-5.947, 4.918, 5.655
-6.179, 5.428, 6.046
-6.736, 5.945, 6.152
-1.602, 1.379, -2.209
1.423, -1.703, 0.195
1.463, -1.741, 0.267
1.266, -0.952, 1.520
-5.957, 5.799, 6.498
-6.440, 6.090, 6.450
1.300, -1.073, 1.100
1.440, -1.651, 0.420
:
5.655, 4.918, -5.947
6.046, 5.428, -6.179
6.152, 5.945, -6.736
-2.209, 1.379, -1.602
0.195, -1.703, 1.423
0.267, -1.741, 1.463
1.520, -0.952, 1.266
6.498, 5.799, -5.957
6.450, 6.090, -6.440
1.100, -1.073, 1.300
0.420, -1.651, 1.440

5.467, 6.169, -1.303, 3.732, 4.204, 3.811, -4.784
-6.156, -4.815, -1.401, 5.399, -2.985, -3.062, 2.057
-6.320, -4.907, -4.810, 4.081, -4.589, -2.361, 3.505
-5.950, 4.501, -2.174, 2.957, -5.122, -2.925, 5.190
4.713, 6.076, 0.143, 2.520, 4.969, 5.430, -4.747
4.991, 5.026, 5.117, -2.709, 6.051, 4.773, -3.703
3.030, -5.329, 3.343, -4.067, 5.518, 4.742, -6.048
-0.987, -4.183, -5.270, 5.261, 5.124, -0.122, -4.251
5.242, 6.002, -3.228, 3.668, 4.212, 3.993, -5.046
4.832, 1.974, 1.385, -1.247, 5.786, 1.589, -5.876
2.202, -5.289, 4.485, -4.140, 3.598, 5.150, -5.803
:
-4.784, 3.811, 4.204, 3.732, -1.303, 6.169, 5.467
2.057, -3.062, -2.985, 5.399, -1.401, -4.815, -6.156
3.505, -2.361, -4.589, 4.081, -4.810, -4.907, -6.320
5.190, -2.925, -5.122, 2.957, -2.174, 4.501, -5.950
-4.747, 5.430, 4.969, 2.520, 0.143, 6.076, 4.713
-3.703, 4.773, 6.051, -2.709, 5.117, 5.026, 4.991
-6.048, 4.742, 5.518, -4.067, 3.343, -5.329, 3.030
-4.251, -0.122, 5.124, 5.261, -5.270, -4.183, -0.987
-5.046, 3.993, 4.212, 3.668, -3.228, 6.002, 5.242
-5.876, 1.589, 5.786, -1.247, 1.385, 1.974, 4.832
-5.803, 5.150, 3.598, -4.140, 4.485, -5.289, 2.202

-1.020, -5.347
-2.817, -0.508
2.462, 6.134
-6.002, -7.185
-6.432, -7.157
-4.852, 0.178
5.162, 6.878
:
-5.347, -1.020
-0.508, -2.817
6.134, 2.462
-7.185, -6.002
-7.157, -6.432
0.178, -4.852
6.878, 5.162

-5.821, 5.086, -5.633, 3.462, -3.942, 4.975, 2.378, 0.754, 3.020, -2.345, -5.155, -0.803, 4.831, -1.953
-4.997, 5.344, 2.955, 2.332, 5.216, 5.278, 4.851, -4.669, 4.384, -2.799, 0.637, 5.217, 5.282, 5.731
-2.397, -5.167, -3.305, 2.816, -4.806, -4.423, -5.339, 3.922, 3.635, -0.174, -1.047, -5.097, -3.227, -5.150
4.326, 5.052, 3.617, 0.466, 3.396, 5.461, 5.487, -4.340, -2.853, 1.195, -0.456, 4.803, 5.499, 4.883
-3.742, 4.403, -5.000, -4.009, -1.169, 4.495, 5.338, -5.524, -5.100, 4.472, -4.951, 4.244, 4.633, 4.124
-0.175, 2.269, -3.503, -4.273, 2.795, 2.063, -3.367, 3.133, -4.294, -3.019, -0.563, 2.679, -0.591, 3.640
:
-1.953, 4.831, -0.803, -5.155, -2.345, 3.020, 0.754, 2.378, 4.975, -3.942, 3.462, -5.633, 5.086, -5.821
5.731, 5.282, 5.217, 0.637, -2.799, 4.384, -4.669, 4.851, 5.278, 5.216, 2.332, 2.955, 5.344, -4.997
-5.150, -3.227, -5.097, -1.047, -0.174, 3.635, 3.922, -5.339, -4.423, -4.806, 2.816, -3.305, -5.167, -2.397
4.883, 5.499, 4.803, -0.456, 1.195, -2.853, -4.340, 5.487, 5.461, 3.396, 0.466, 3.617, 5.052, 4.326
4.124, 4.633, 4.244, -4.951, 4.472, -5.100, -5.524, 5.338, 4.495, -1.169, -4.009, -5.000, 4.403, -3.742
3.640, -0.591, 2.679, -0.563, -3.019, -4.294, 3.133, -3.367, 2.063, 2.795, -4.273, -3.503, 2.269, -0.175

-0.590, 1.228, 1.635, 1.173, 1.199, -0.586, 2.361, 0.050, 2.196, -6.128, -0.130, 1.122, 1.460, -1.748
-0.003, -0.657, 0.715, 1.145, 1.966, 0.576, 0.620, 0.819, 2.070, -0.863, 0.244, 1.397, 0.305, 0.173
-0.296, 1.059, 1.092, 1.163, 0.942, 0.213, 1.581, 1.017, 2.131, -1.173, -0.579, 1.173, 0.242, -1.388
:
-1.748, 1.460, 1.122, -0.130, -6.128, 2.196, 0.050, 2.361, -0.586, 1.199, 1.173, 1.635, 1.228, -0.590
0.173, 0.305, 1.397, 0.244, -0.863, 2.070, 0.819, 0.620, 0.576, 1.966, 1.145, 0.715, -0.657, -0.003
-1.388, 0.242, 1.173, -0.579, -1.173, 2.131, 1.017, 1.581, 0.213, 0.942, 1.163, 1.092, 1.059, -0.296

-0.596, -0.349, -3.240, 1.688, -0.724, 0.827, 0.168, 0.300
-1.448, -0.782, -1.598, -0.819, -1.246, 0.960, -0.931, 1.044
1.436, 0.248, 0.487, -2.050, 0.019, 0.465, 1.341, 0.523
-0.127, 0.391, 3.122, -0.396, 1.173, 0.685, -0.124, 1.621
-2.269, 0.072, 2.214, 0.228, -1.518, 0.802, -2.352, -0.078
-0.208, -0.225, 0.052, 0.673, 2.799, -0.750, -0.129, 0.700
0.149, -0.331, 0.365, -1.067, -0.400, -0.606, -1.212, -0.234
5.216, 0.216, 1.338, 1.122, 1.985, -0.932, 1.810, -0.795
:
0.300, 0.168, 0.827, -0.724, 1.688, -3.240, -0.349, -0.596
1.044, -0.931, 0.960, -1.246, -0.819, -1.598, -0.782, -1.448
0.523, 1.341, 0.465, 0.019, -2.050, 0.487, 0.248, 1.436
1.621, -0.124, 0.685, 1.173, -0.396, 3.122, 0.391, -0.127
-0.078, -2.352, 0.802, -1.518, 0.228, 2.214, 0.072, -2.269
0.700, -0.129, -0.750, 2.799, 0.673, 0.052, -0.225, -0.208
-0.234, -1.212, -0.606, -0.400, -1.067, 0.365, -0.331, 0.149
-0.795, 1.810, -0.932, 1.985, 1.122, 1.338, 0.216, 5.216
